One vector is turned by the same rotation once a tick. Each row is the vector after some number of ticks, and that number follows the row.
The counts run from 0 to 356.
[ 19  -1   3  -7   8   8  12   3   4  -9 -12   1 -27 -16  12  15 -29  17
  18 -18  -3   5 -26   9   7 -32 -29 -24   6 -20   0   7   7   2   9   8
 -15 -18]	80
[ -5 -22 -11   0  -1   3  13  14 -16   7   7   9 -25   1  -2  -6  -2  15
 -20  39   8   7 -29  12   9  -4 -17  -3  -5  -8  10 -16  10  16  -7  12
  11 -22]	195
[ -1 -27  -7  31 -13   2  20  13 -12 -16  17  17 -15  -3  -3 -13   8  32
 -24  17   1  -2 -11  -2  15   4 -16 -22 -15  -2  -9  -5   0  19   6 -10
  12 -24]	107
[  7  -2  -4  -8 -11   1 -27   6  42 -17  -8 -27   2   5   5  -8 -13 -12
  -3 -22  26 -16  -7   4  -7  -7   9  -8 -23   0  10  29   8  23   8  -4
 -11  -1]	36
[ 43 -17  12   9   3  18  11   7   2 -24  -2  22 -15  15  -6  21  -8   5
   0 -19 -13  -2   7  -2  13  18 -24 -23  15  11  11 -23  -1  -9   1   5
   1 -21]	292
[-22  -9  16  20 -15  -3 -24  18 -33  16   7 -10   5   7  11   4  15  20
   3   6   1  19   0  -8   0 -15 -10 -25  15   3   4   8   3  18  25  -3
   6 -23]	326
[-11  -9 -28   2   6 -20 -11  -7  40 -19  -8 -16 -17  -2  -1 -19   6  -3
 -12  -7  39  -1  21 -17 -11   9  14  -1  -8   0  -3  14  -9 -15   6 -13
   0  23]	38
[-18  -2  -8   5  20   4  -6  12  31  19  -6  -5 -12  20 -14   6   0  26
 -22  24  10  -9  14 -14   2  13  -7  22  -6 -16  -5 -11   6   6  15 -20
  -9  17]	310
[ -3  -5  -2  17  -1  -2  13  14 -11  -3  12 -10   6  -4  21  22  -5  18
  -9 -17   2   7  29  -8  12   3 -39 -15   0 -12   9 -14  -8  -5   2  18
 -11 -20]	295
[  7   3 -10  15  12   7   2 -11  25  16 -12  13 -32  11 -15   6  16  37
  -6  15   8 -13  -3 -18 -13   3  -5  -3  27  -4  17  14  -9 -15   8  -9
  -8  18]	316
[-16 -14  10  16 -13   4 -12  20   3  24   7  14 -13  17   8  12   7  37
  -1   7  -2   2 -31   5   0 -25  -7 -16   8  -1  18   9 -11  17  28   5
  -1 -12]	319
[  5   0 -29  12  -6  -8  13  20   7  -4   1 -22 -32  -9  16 -24   4   3
  -3  -4  20   5   3 -22  -3  -6 -14  -1 -24 -17  -2  -2 -28   5   7 -17
 -18  11]	346
[ -5  -8  -7   6   3   7 -14   5 -20  -3   4  16  -1  -1  -3 -13 -17 -37
 -10  -8 -21   0   7  -5  -4  -8 -16 -26   6  24  18   5  19 -17  16  11
  30  -6]	57
[ 14  -4  23   0   3  13 -12  13   3 -13  -1  -1  14  13   1  39 -17  -8
  -9 -22 -14 -16  13   6  26  16 -23  -2  -3   8  12   3  24  14   5   6
  -4 -24]	299
[ 34  -1  -3  -7  11  -2  18 -12 -15  -2 -21  26 -41   1 -12   2  -4  10
 -13  16  -7  -7 -23   6   5  12 -12  -3  29  -1   8  -2  -1 -10 -12  -2
   6 -13]	197
[  3  -4   2  23   5 -15  21  19 -44   4  -3   8 -22  -4   0  16  14  12
  -6  18 -17  10  -9  -7  12   1 -12  -6   5 -14   4 -19   4   5  14  -8
  25 -19]	202
[ 37  -6 -16  11   0   7  12   4   3  -3 -11   2 -41   9 -18  -2  12   2
   3  14   1  -9 -18 -20  -9  14  -7  -6  24   6  18  10 -20  -2 -10 -31
   7  -6]	14
[-12   4 -10 -20   3   3 -20   0 -21 -12 -34 -26 -10  -9  15   4 -21 -17
   9 -13  11   8  10   2   7 -19  -4   0  -1 -11   6  -1  36   1  14   2
  18  -4]	270
[  2  -7 -10   1   1  14 -10  21  13  -6   3   5  -4   5 -20 -13 -19 -49
  -9  19  -2   8  -1  -1  -3   8 -24 -11 -15  10  -4 -14  35   6   7   4
  15   6]	64
[ 14   3   3  -5  -3   9   5   0 -12  24  -1  -1 -24  -4  17  12  12  19
 -11  11  -9   0 -19   9  11  -7 -35   0  25 -28   2  -6 -20   8   0   4
 -29 -21]	199
[ -7   9 -12  -8  16 -20  -2   1 -17   0 -35  -2 -28 -10  10  11   1   0
  19 -12   5  13  32 -20   9  -6 -14 -15   9 -15  -4  -3  -5 -28  16  13
   5  13]	265
[ 19   2 -12  -7   8   4 -32  -5 -11  -7  -5   0  -4  12  -5  -5  12 -32
 -19 -12 -13 -26  17  -8   5  21   4   7  13  10  21  18  11  -7  14 -12
  25   1]	241
[ 17 -23  12  -8 -17 -14  -6  24  30  -1   9   3 -10  17   0  12  16  31
   1  -6  23   4 -29   5   6   9  20   6  -4  12   7   7 -18  20  11   7
  -8  -7]	224
[ -1  -5  18  -7  -6 -13 -16  24   1  -6   7   4  -6   7  12   9  -4  -1
  21 -49 -30  -1  -2   5   8 -22  20  -8  -7  14   4  -7  -3 -16  36 -15
  15   0]	356
[ 19  -8 -23   4   0 -23   4  -6  21  -7 -16 -17 -17  -2 -13  17  21  10
  -7   9  32  -2   5 -24  -4  22  15  -1   2  -6   2   2  -6 -11  -4  -5
  -9  21]	221
[-13 -17 -15  12  -8 -29  10  26  11  -7  13 -14 -23  -2  -2 -13   4 -26
 -10  15  25  13  -2 -15 -16  19   1   4  -7  18   0  11 -21   0  -6 -13
  -3  10]	340
[  9  -1   1  -6 -13  11 -11 -17 -10 -16 -19   1   6  -9   6  11  -6   9
 -15 -31 -14  -5   1   4   6 -17 -16 -35 -12 -24  -1  -2  34   2  22  25
   9 -12]	175
[-20  -8  16  -2  19 -12 -30   8   2  11   3 -12  -6  12   2  16   5   5
 -11  22  22   8   1   9   2   8  -1  22  21  -5   0   7   8  14   4 -27
 -14 -10]	3
[-17  -7  -1   1  -5  -6 -22  24   9   2   0 -14  -3   5   3   9 -20  -5
  -8  27  30   0 -28  12  -5  -1  -4   5  13  19  31  28  19  16   2  -4
   9 -14]	5
[-25  -5 -15   8 -10  -4 -15  17 -13  -5   7  -1  -1   5 -11 -12 -19 -34
  -8  20   0  12  11   4 -13   2 -20  -7 -17   4 -13 -24  33   7   6 -11
  20  -1]	63
[-31 -17   6 -13  -2  -4 -23   2   6   3   1  -5  10  12  14   2 -10   6
 -26  25  22   4 -12  29   6  -6  -6  12  -2  -1   1 -12  27  20  -6  13
  -6 -12]	187
[  1 -11 -14  -4 -11 -17   6  20   9   1 -12  19 -28  26 -10 -15  18 -13
  -6  18  -3   3   3  -3  -7  15  -2  -5 -13   6  -2 -30  -7  -3  13  -6
  22  25]	253
[ 18   6 -29 -16 -24 -12   4 -16  20 -17  -5 -14 -22   1  18 -23  -5  -4
 -25 -16   4 -16  -8  16 -16 -12  -9   7  -7 -34  -9 -25 -11  -9 -12 -11
 -22   4]	162
[-11 -17   2  25  -6 -20  21  19 -16  -8  11   7   2   0  12  26   0  12
 -11  -6   0   3  34 -12  13  17 -26 -13  -1  10   6 -25   2 -14   2  15
   8 -17]	296
[ -4 -12  -2  -4 -18   7  -4   9  -5 -12   8  28 -25   0  17 -20  -4  12
   0 -25  -8  -3 -11   4  -6 -31   1 -24   3   9  17   7 -12  -5  27  12
  20 -13]	49
[  2 -12  -1  26 -26 -21  17  24 -23   7   5 -10 -18   0  11   3  14  12
   8   1   0  11  -5 -12 -11  -7  -6 -10  10   2  14  -5 -30   7   7 -19
   8  -9]	18
[ -1  -6   2 -21  16  -4 -12 -10  25  14   4   7 -19   6   4   1   9  14
 -26  25  11  -6 -13  22  -1   9 -22  11  26  -9   5  -9 -11   3 -16  17
 -28   0]	192
[ -1  -9 -20  19   3  -1  20  40  18   8  20  -4 -40  -3  -4 -14   8  -2
  11  -5   9  -1  -4 -27   4   2  -7  -3 -16  -1   5  -4 -33   2  17  -3
 -10  13]	347
[  8  10   0 -16 -10   6  -3   1  -7 -10 -25  -1 -18 -12  23  10 -11  -8
  16 -22   1   7  -3  -2  15 -24 -19 -29 -14 -12   3  11   1  12  26  33
  -9   3]	263
